Here are the same points, seen from different sides; a view may also be mirrored.
A view may leave some points out. In some views, one point has been moved. Which views, in the order they come, and which point in each? Write - if no view has one.
Scene 1:
view 1:
  J_854 [-3.27  0.89 -1.57 -0.22  1.97  1.15 -2.46 -0.39 -1.87 -0.23 -0.70  0.34]
  J_757 [-3.78  0.63 -2.01 -0.03  0.44 -0.19 -1.47  1.22 -1.43 -1.02 -1.21 -0.40]
  J_716 [-3.79  0.39 -2.24 -0.14  0.67 -0.01 -1.65  1.07 -1.53 -1.20 -1.13 -0.34]
  J_132 [-3.11  0.99 -1.18 -0.66  1.64  0.77 -2.69 -0.24 -1.89  0.59 -0.39  0.09]
  J_966 [-3.24  1.05 -1.45 -0.43  1.81  0.93 -2.59 -0.17 -1.97  0.28 -0.48  0.32]
  J_870 [-3.73  0.17 -2.20 -0.33  0.78  0.11 -1.80  0.91 -1.43 -1.36 -1.17 -0.39]
  J_97 [-3.70  0.15 -2.09 -0.37  0.43 -0.24 -1.60  1.13 -1.27 -1.24 -1.21 -0.62]
  J_262 [-3.76  0.33 -2.30  0.21  0.73  0.28 -1.37  0.81 -1.23 -1.82 -1.47 -0.27]
  J_536 [-3.61  0.69 -1.93  0.41  0.61  0.10 -1.19  0.89 -1.17 -1.33 -1.51 -0.30]
  J_778 [-3.61  0.31 -1.95 -0.26  0.48 -0.16 -1.59  0.94 -1.25 -1.02 -1.17 -0.54]
  J_116 [-3.15  0.88 -1.33 -0.73  2.02  1.09 -2.92 -0.52 -2.06  0.44 -0.29  0.29]
view 2:
  J_262 [ 2.06  5.27 -0.02 -1.40 -1.87  0.01 -0.60  0.61  1.09 -0.66 -2.74 -5.04]
  J_536 [ 2.59  5.13 -0.10 -1.84 -1.71 -0.23 -0.90  0.71  1.07 -0.74 -2.68 -5.18]
  J_40 [ 3.14  4.38  1.48 -2.37 -0.64 -0.28  0.29  0.51  1.84  0.34 -1.13 -3.22]
  J_966 [ 3.12  4.52  1.19 -2.74 -0.55 -0.28 -0.04  0.60  1.86  0.04 -1.29 -3.57]
  J_757 [ 2.41  5.35 -0.01 -2.14 -1.32  0.13 -0.84  1.01  1.33 -1.04 -2.55 -5.19]
  J_97 [ 2.25  5.59  0.07 -1.72 -1.35  0.46 -0.57  1.23  1.20 -0.98 -2.51 -5.18]
  J_778 [ 2.55  5.49  0.12 -1.93 -1.36  0.28 -0.66  1.20  1.21 -0.89 -2.36 -5.15]
  J_116 [ 3.19  4.42  1.43 -2.66 -0.37 -0.23  0.24  0.68  1.96  0.21 -1.02 -3.23]
  J_722 [ 3.24  4.55  1.54 -2.05 -0.76 -0.15  0.40  0.72  1.64  0.46 -1.11 -3.26]
  J_870 [ 2.12  5.36  0.22 -1.67 -1.37  0.38 -0.38  0.99  1.34 -0.74 -2.45 -4.84]
view 3:
  J_966 [-0.41  1.48  2.33  1.87  3.46  2.49  2.33  3.13  0.39  1.12  2.01 -0.55]
  J_40 [-0.43  1.44  2.43  1.72  3.73  2.19  2.49  3.65  0.04  1.24  2.02 -0.42]
  J_778 [ 0.40  0.69  2.43  2.39  1.51  3.51  1.87  2.66  0.30 -0.47  1.84 -1.27]
  J_132 [-0.49  0.93  2.46  1.69  3.57  1.93  2.27  3.99  0.12  0.80  2.17 -0.70]
  J_854 [-0.45  1.20  2.38  1.69  3.38  2.27  2.21  3.37  0.13  0.79  2.21 -0.68]
  J_97 [ 0.46  0.79  2.45  2.28  1.29  3.61  2.01  2.58  0.11 -0.60  1.96 -1.24]
  J_116 [-0.37  1.61  2.40  1.88  3.76  2.43  2.54  3.41  0.34  1.44  1.85 -0.41]
  J_536 [-0.04  0.48  2.30  2.10  1.60  3.10  1.48  2.67  0.47 -0.94  2.40 -1.45]
  J_870 [ 0.32  0.82  2.56  2.06  1.53  3.25  2.08  2.73 -0.23 -0.54  2.12 -1.05]
  J_722 [-0.21  1.20  2.51  1.88  3.57  2.19  2.67  3.97 -0.10  1.23  1.84 -0.53]
view 4:
  J_116 [-0.70  1.87 -0.86  1.12 -0.56 -1.74  0.80  0.79  0.04 -2.54 -2.69  1.37]
  J_97 [-1.69  2.30 -0.19 -0.24  1.77 -2.34  2.72  0.96 -0.77 -2.51 -1.40  1.07]
  J_536 [-1.65  2.35 -0.16  0.08  1.25 -2.26  2.80  0.85 -0.46 -3.02 -0.59  1.24]
  J_870 [-1.28  2.33 -0.25 -0.11  1.29 -2.38  2.67  0.81 -0.86 -2.44 -1.37  1.02]
  J_778 [-1.76  2.24 -0.21 -0.09  1.66 -2.31  2.55  0.91 -0.55 -2.57 -1.37  1.15]
  J_966 [-0.84  1.98 -0.88  0.87 -0.34 -1.71  1.03  0.86 -0.01 -2.69 -2.19  1.48]
  J_716 [-1.38  2.40 -0.44 -0.26  1.44 -2.28  2.65  1.00 -0.77 -2.57 -1.17  1.27]
  J_262 [-1.27  2.49 -0.06  0.00  1.15 -2.44  3.13  0.70 -0.80 -2.74 -0.64  1.00]
view 5:
  J_536 [-0.84  0.28 -1.87  3.14 -0.32  1.91  1.51  1.84  2.12 -1.85  2.86  1.17]
  J_132 [-1.20  0.79 -1.69  2.25 -1.63  0.83  2.65  2.44  2.22 -0.69  1.79  2.40]
  J_40 [-1.21  0.76 -1.74  2.41 -1.47  0.96  3.16  2.80  2.60 -0.47  1.83  2.72]
  J_966 [-1.12  0.58 -1.85  2.63 -1.07  1.40  3.06  2.83  2.78 -0.62  2.01  2.50]
  J_116 [-1.23  0.67 -1.76  2.46 -1.32  1.24  3.36  2.91  2.90 -0.41  1.84  2.70]
  J_97 [-0.80  0.45 -0.14  3.23  0.21  1.67  2.29  1.51  2.63 -1.94  3.25  1.50]
  J_854 [-1.04  0.67 -1.79  2.52 -1.17  1.11  2.78  2.59  2.46 -0.83  2.00  2.49]
  J_716 [-0.68  0.42 -0.57  3.21  0.26  1.57  2.24  1.62  2.45 -1.95  3.10  1.89]
  J_757 [-0.73  0.34 -0.68  3.32  0.30  1.88  2.16  1.67  2.53 -1.93  3.16  1.51]
view 6:
  J_757 [ 3.42 -2.87  0.32 -0.10  1.41  1.36 -0.09 -0.84 -0.69 -0.95  0.70  0.41]
  J_536 [ 3.04 -2.63  0.23  0.11  1.34  0.70 -0.24 -0.75 -0.61 -1.11  0.55  0.39]
  J_262 [ 2.99 -2.28  0.34  0.23  1.46  0.79 -0.27 -0.73 -0.76 -1.22 -0.03  0.45]
  J_97 [ 3.46 -2.61  0.25 -0.05  1.61  1.73 -0.26 -0.67 -0.87 -1.15  0.33  0.13]
  J_722 [ 2.31 -2.14 -1.63  0.64  2.82  1.96  0.50 -2.57  0.15 -2.24  0.80  1.06]
  J_40 [ 2.38 -2.24 -1.50  0.53  2.65  1.82  0.74 -2.72  0.36 -1.99  0.97  1.29]
  J_778 [ 3.38 -2.70  0.07 -0.02  1.64  1.61 -0.28 -0.84 -0.73 -1.25  0.55  0.24]
  J_116 [ 2.53 -2.44 -1.50  0.45  2.67  2.14  0.81 -2.79  0.28 -1.89  1.23  1.29]
  J_966 [ 2.62 -2.59 -1.17  0.39  2.33  1.83  0.68 -2.56  0.20 -1.73  1.27  1.24]
  J_716 [ 3.34 -2.55  0.30 -0.04  1.50  1.44  0.05 -0.97 -0.74 -1.03  0.23  0.48]
  J_132 [ 2.05 -2.12 -1.39  0.73  2.57  1.27  0.43 -2.36  0.24 -2.08  0.78  1.09]
Moved in: view 1, view 5
  view 1 moved: J_132
  view 5 moved: J_536
